One turn sends every row of this set to another row. A few are shown first. Where does it send the rows asked after them?
Sep: [ -1  12  12   1  12   1  -1   2  -5 -16 -30 -17  -2   4   1 -26  -8   9
   1   4   7]
kov: [-11   1 -11  -5  -1  11  -1   1  -7   6 -28 -18   1 -11 -12  10  -8  14
  -5   6  17]
moso: [  3   1  12   4 -10  15   6  11  15  14  10   5  14  15  -3  -2  -7  11
  -9   5  15]
fosus: [  5  -5 -11 -17  34 -17  14  -4   0 -19 -14  -6   4  -5   4   0   6  -1
   0  -1  -8]
Ral: [ 9  3 15 12  2  8 -1 11 16  1  9 15 25 18  6  6 -2  7 -5  2  2]
Nuzu: [  6  -2  12  10   0   2  13   3  -6  -6  11  -3  30 -20   0   3   4 -10
   1  -3  19]
puda: [ -4  -2  -4 -10  24 -11  19   5  10 -10 -33   2  28 -18  -7  -7  -1   6
  -2  -3   8]
pako: [ -8   5  -7 -14  -5  -4   7   8   4  10  -7 -12  -8 -36   0   2  -6  -7
   4   3  -3]
semab: [ -6 -13 -12 -21  19  -6  20  -3   5   3 -21 -10  -6 -12 -13 -11   4   5
  -9  -1  14]
kudup: [ 10 -12   9   9   9   1   7  -4  -8  -7  19  -1  12 -11   3   9  15 -13
  -1  -5  13]
Tik: [ -4  -3  -4  14  17  -4 -10   7   0  -4 -38   8  19  -7  -5  20   4   5
   2  -4   1]
bel: [ -3  -5  -4  -2  12 -13  -2   6   8   5 -11   9  -6 -28   5  12  11 -14
   6  -6 -16]
luz: [  0   4 -17   2   9 -14  -1   8 -13  -2 -17 -14 -11   7  -5  11  -2  -7
   8  -1 -11]
Panur: [ -9  -1   2  -7   8   6  -4   1  12   1 -17   4  11 -43   7  15   2   4
  -1   3   2]
fafe: [  4 -11   7   9  -4   0  16   2  -6   7  14  -3  10 -14  -9  -3  10 -15
  -2  -7  22]
vuluz: [ -5 -12  17 -11  19  17 -15   0  12  -5   3  14  23  14  -3  -8   0   9
 -14   2  -2]
bim: [  6   4   8   0   8 -15 -11  11  10 -15 -12   8  18 -17   1 -15  20  -7
  13  17  -5]
kiru: [ -5  -3  -2 -18  -2  21  19   7   7   7 -23  -6   2 -12  -4 -31  -1  -3
  -2   4   1]
vabe: [  8   0  -5  -7  -3  -1  -4   7   9  29 -13  -8  -4 -16 -18   5 -16   4
 -10  -3  -4]
vobi: [  2  -1   7  -8  17  21   5   2  10 -15 -28  10  28 -14  13 -14   6   1
   2   4 -11]
Nal: [  6 -13  -4 -12  19   9   8   0   3  -5 -13   6 -11   2   8 -18  16 -14
   2  -1 -22]
goki: [ 11   8   3  -1   8   0 -12   6  11  10 -19   0  25 -23  -4  17 -18  11
  -6  -1 -10]
foma: [ 2 -2 10 10 11 16  3 -2  7  1 -7 21 28 17 -2 15  0  8  0 -8  9]
Bogo: [ -1  -1  15   5  23   5 -11  -7   0 -17 -34  -4  -4   4   3 -18   4  13
  -4   1  10]
vanel: [  0   2  11  10  17  -8  -2   4  -1  -8 -34  -3 -10  10  -5 -27   3   0
   2  -5   3]
kug: [ 7  3 -1  5  5  1 12  4 -3  5  8  8  4 30 -5  5 -4 -7  7 -9 -4]
Zufa: [ -7   4  12 -18   2  12  -1  10   6   0   8  -5  22  14  -8 -22 -17   5
  -8   6  -1]
nur: [ -1   6   2  -6  -6  22  13  -2  -1   9   4  -5  13  16  -8   3 -14  12
  -2   0  18]
mege: [10 -1  7  5 -1  6  3  9 10  7 20  6  1 26  3  2  0  2 -6  3  0]
morop: [ -4  -6   8  -6  -3   2  -9   5  14   2 -16   3   7 -24 -12 -20  21   4
   0  20  18]
beki: [ -4 -10  10  -7  11  -1  -4  12   9   8   5  12  10  24 -13 -21  -2  -8
  -6  -6 -10]
sulo: [  5  -1   0 -15   2  -5 -10   1   2  -9   3 -10 -11 -12  -1 -16  21  -4
   5  23   0]
Gizi: [ 17  -3  -4  -4  16  -7 -16  -1   5  11  -6   0  -5  -8  -2  20  -5   1
  -7  -4 -21]

Panur turns into bel
moso turns into Ral
Tik turns into luz
And these:
kudup turns into fafe
Gizi turns into vabe
foma turns into kug
semab turns into puda
kiru turns into vobi
beki turns into Zufa
Bogo turns into vanel
sulo turns into morop

One turn sends every row of this set to another row. A few are shown first. Where does it send the rows asked after them?
Zafor: [ 29  34  -7  -9  -6   0  15  -3  12  -1  16   1  14  30  19   7   4  26
  23  -3 -10]
zeg: [ 27  32   4   7  -2  -6 -16 -10  -8 -22  -5  -8 -11  26  20   9   0  10
  19 -12  -9]
Kope: [  3  18   8  22 -12  14  23  -3  -8  -6  13   7   1   4   2   7  17  15
  -2   3 -16]
poka: [ 27 -17  13   8  -5  -7   7 -23   7  -6  -7  16  -4  14  16  -2  21  28
  -1 -13 -13]
Denab: [ 34   8  28  -2   6   1  18 -21   4   0   6  -6 -10  36  -5   6 -22  20
 -13  -8  -4]
bulo: [  4  24  12  -8  11 -13  17  -7   7 -17   2   9 -19  14  -5  13   0  20
 -16 -14  -4]
gis: [ 26 -12  15  12  -8  -8   8 -19  14  -1  -9  13 -11  18  21   3  20  25
   5 -16 -14]
kinu: [ 13  14  27  20  -8  28  14 -19 -15  -2   4   7  -8  17  14  22  -2  15
   2   1 -18]
nufun: [ 22  29  30  -2   3   2  17  -9  14   1   2   2  -1  19  -2 -18   7  21
  -3 -22  16]
tida: [ 23  38  -8 -15   5  11  16  -6  13  -2  20   5   0  25  16  12 -14  22
  11  -3  -7]
Vig: [ 26  29   0 -15  12   5  -1 -26 -10 -19  17   4  10   9   0 -16  -4  11
   2  -2   3]
fesu: [ 33  19   5 -17   7  -3  -2 -38 -14 -19  15   5  18  19   7  -2   3  14
  12   0  -7]
Bip: [ 29  35   6   6   3   2 -11 -15   2 -10   4 -13 -18  25  13  -3 -15   0
  15 -10  -3]
pok: [ 11  17  30  19  -9  17  19 -31  -2   6  14   3   3  11   5  -3  17   2
  12   1  -8]
murid: [ 26 -13  13   5  -7  -2  14 -19  14   1  -4  20  -3  18  21   4  20  33
   2 -14 -14]

Kope turns into pok
Bip turns into tida
zeg turns into Zafor
And these:
poka turns into gis
Denab turns into bulo

